In the rows, 128 means zero.
One hidden turn or mirror swaps the rows below in pairs. Which row is each named row swapped with?
The rows were stretched afterwards, more along some directions than others.
gam: [142 107 144 105 126 117 139 142 118 145 153  93 136 119  90 136 148 101
 129 118  98 111]
Medob: [148 144 108  99 167 145 145 134 147 101 127 120 153 176 156 100 158 127
 122  98 143 118]
Remup: [ 83 126 121 134 170 140 120 129 107 105 108 171 130 177 123 102 109 125
 134 155 127 120]
nug: [156 111 132 112 137 119 142 132 128 123 162  92 121 123 111 139 136 110
 115 126  99 124]
likeb: [103 152 149 127 120 138 140 146 142 141 145 109 131  99 119 158 129 116
 126 140 113 105]
Bote: [ 95 103 129 140 138 139 112 148 136 150  94 150 172 103 147 155 126 115
 142 148 105 138]
Moveb: [ 79 143 140 130 116 143 113 144 119 142 109 135 124  99 115 145 123 100
 133 132 104 110]
bag: [162 150 113 131 125 105 121 118 123 125 150 127 105 117 147 145 135 154
 114 122 135 139]
kire: [137 146 104  99 168 135 134 130 136 110 129 123 148 187 163  93 146 130
 129 108 151 121]
Ruvud: [ 98 128 122 151 157 154 125 136 112 104  87 172 133 160 136 105 117 128
 144 151 134 129]
Kagos: [ 92 104 131 145 147 137 107 149 130 133 100 146 181 109 148 140 128 118
 134 143  98 132]
garir: [141 150 102 107 167 123 135 133 141 100 132 120 143 180 161  92 148 135
 120 107 153 115]
Tusor: [107 112 123  88 156 141 130 128 131 153 144 157 123 139  98 133 125 114
 149 141 118 105]
gug: [ 87 103 128 141 150 138  99 143 129 140 101 156 177 105 151 138 125 118
 129 148  95 130]
Zepo: [100 119 119 142 177 143 120 139 102 102  96 169 140 168 126  90 122 127
 134 155 121 126]
tad: [112 134 143 110 129 116 134 100 157 135 128 121 134 132 115 126 128 135
 145 130 139 110]
Res: [136 119 131  96 124 110 125 127 111 148 164 104 134 130  88 131 139  91
 116 127  99 106]
keze: [130 131 121 111 147 108  99 158  83 129 160 108 148 141 133 103 147  92
 136 146 110  98]
kovu: [ 93 131 141 107 133 121 123 100 157 148 115 134 137 124 110 132 127 130
 143 120 128 108]
ret: [112 118 165 145 128 156 136 124 144 116  96 115 124 131 145 118 127 143
 136 146 144 134]
pofe: [141 148 100  95 168 125 143 130 134 102 137 113 145 180 151  92 149 135
 120 109 155 120]
gor: [119 118 122 111 160 116  88 152  95 125 152 121 154 151 139  90 143  94
 130 140 101  92]
bezog: [125 118 163 151 126 146 137 120 136 111 102 114 117 126 145 119 121 152
 129 152 144 136]
Motep: [156 148 103 110 162 127 140 128 138  92 130 109 139 175 160  92 149 142
 115 101 152 119]
nilib: [ 93 127 121 141 166 146 125 132 110 113 103 178 132 174 135 105 107 129
 143 163 133 131]
vubug: [ 98 102 129 144 142 136 110 152 131 139  97 147 180  96 142 151 132 118
 138 139  95 135]
kav: [147 103 129  95 139 114 125 140 120 146 159 107 132 137  95 136 142  93
 127 115  93 109]
Nopu: [127 159 120  97 113 117 128 119 118 152 128 146 121 163 112 104 145 128
 103 121 159 107]
Kazek: [ 88 118 138 135 109 117 103 120  97 161 103 132 125  88 112 133 122 128
 145 154 138 149]
Doni: [129 143 107 109 167 139 139 130 142 100 127 118 153 180 160  97 154 134
 113  99 144 117]
mev: [ 89 122 117 141 166 156 123 142 114 114  92 174 136 165 132 105 118 120
 143 153 133 133]
foti: [122 120 117 108 162 118  94 162  95 125 155 121 159 155 138  97 144  94
 129 141 103  92]
zab: [170 153 117 134 116 102 116 121 118 125 147 124 109 112 146 128 135 148
 115 132 150 125]
Rurid: [121 118 118 108 159 111  96 157  95 125 159 113 155 149 132 105 144  99
 131 139 102  94]
Som: [167 151 121 136 117 100 128 121 126 118 146 122 111 110 132 132 137 155
 111 122 143 117]
Pid: [125 125 123 112 147 111  96 158  98 129 150 116 143 149 139 104 141  95
 141 146 112  88]
Saniv: [130 154 118  94 120 111 132 120 126 150 139 151 122 170 109 109 142 132
 100 124 155 101]
Toki: [ 88 118 130 119 127 133 114 123 106 151 109 125 124 103 102 127 128 122
 142 131 139 152]
siz: [ 92 126 150 134 123 145 118 148 129 131 112 123 138  81 132 151 118 112
 140 139  98 107]
Givor: [ 86 130 120 140 158 151 128 138 105 111  94 169 133 159 124 104 117 120
 141 155 135 132]
sor: [ 99 115 128 129 136 128 105 119  96 148 118 132 112 113 112 135 122 126
 143 143 126 168]
zogog: [ 88 121 149 131 121 131 126 139 130 154 120 125 139  96 107 164 121 123
 124 134 100 113]
retid: [102  98 126 151 140 134 104 142 124 138  93 147 168  98 151 153 121 129
 137 141 100 144]
lek: [ 89 126 130 129 120 125 101 121  99 151 104 135 118  99 119 125 120 122
 148 145 145 152]
sova: [ 74 131 153 136 125 138 123 149 135 148 120 130 140  91 120 167 117 106
 136 146  98 111]
tuk: [ 94 116 115  86 149 148 125 129 135 160 122 173 129 138 103 133 122 121
 157 138 129 110]
Reb: [108 106 123  93 137 146 128 134 127 162 131 158 121 121 105 145 120 115
 158 145 115 112]
gege: [120  93 128 102 131 121 129 128 127 147 132 125 126 125  84 139 126 109
 137 112  97 126]
nid: [106 136 148 113 114 112 128 102 150 151 126 113 134 114 111 136 127 129
 142 134 128 110]
sud: [172 140 123 133 109 103 115 125 115 134 140 112 115 101 144 130 143 149
 119 131 143 122]

Swapped with nid: Reb
Swapped with bezog: Nopu
Swapped with gor: gug
Swapped with Res: siz
Swapped with vubug: Rurid
Swapped with ret: Saniv

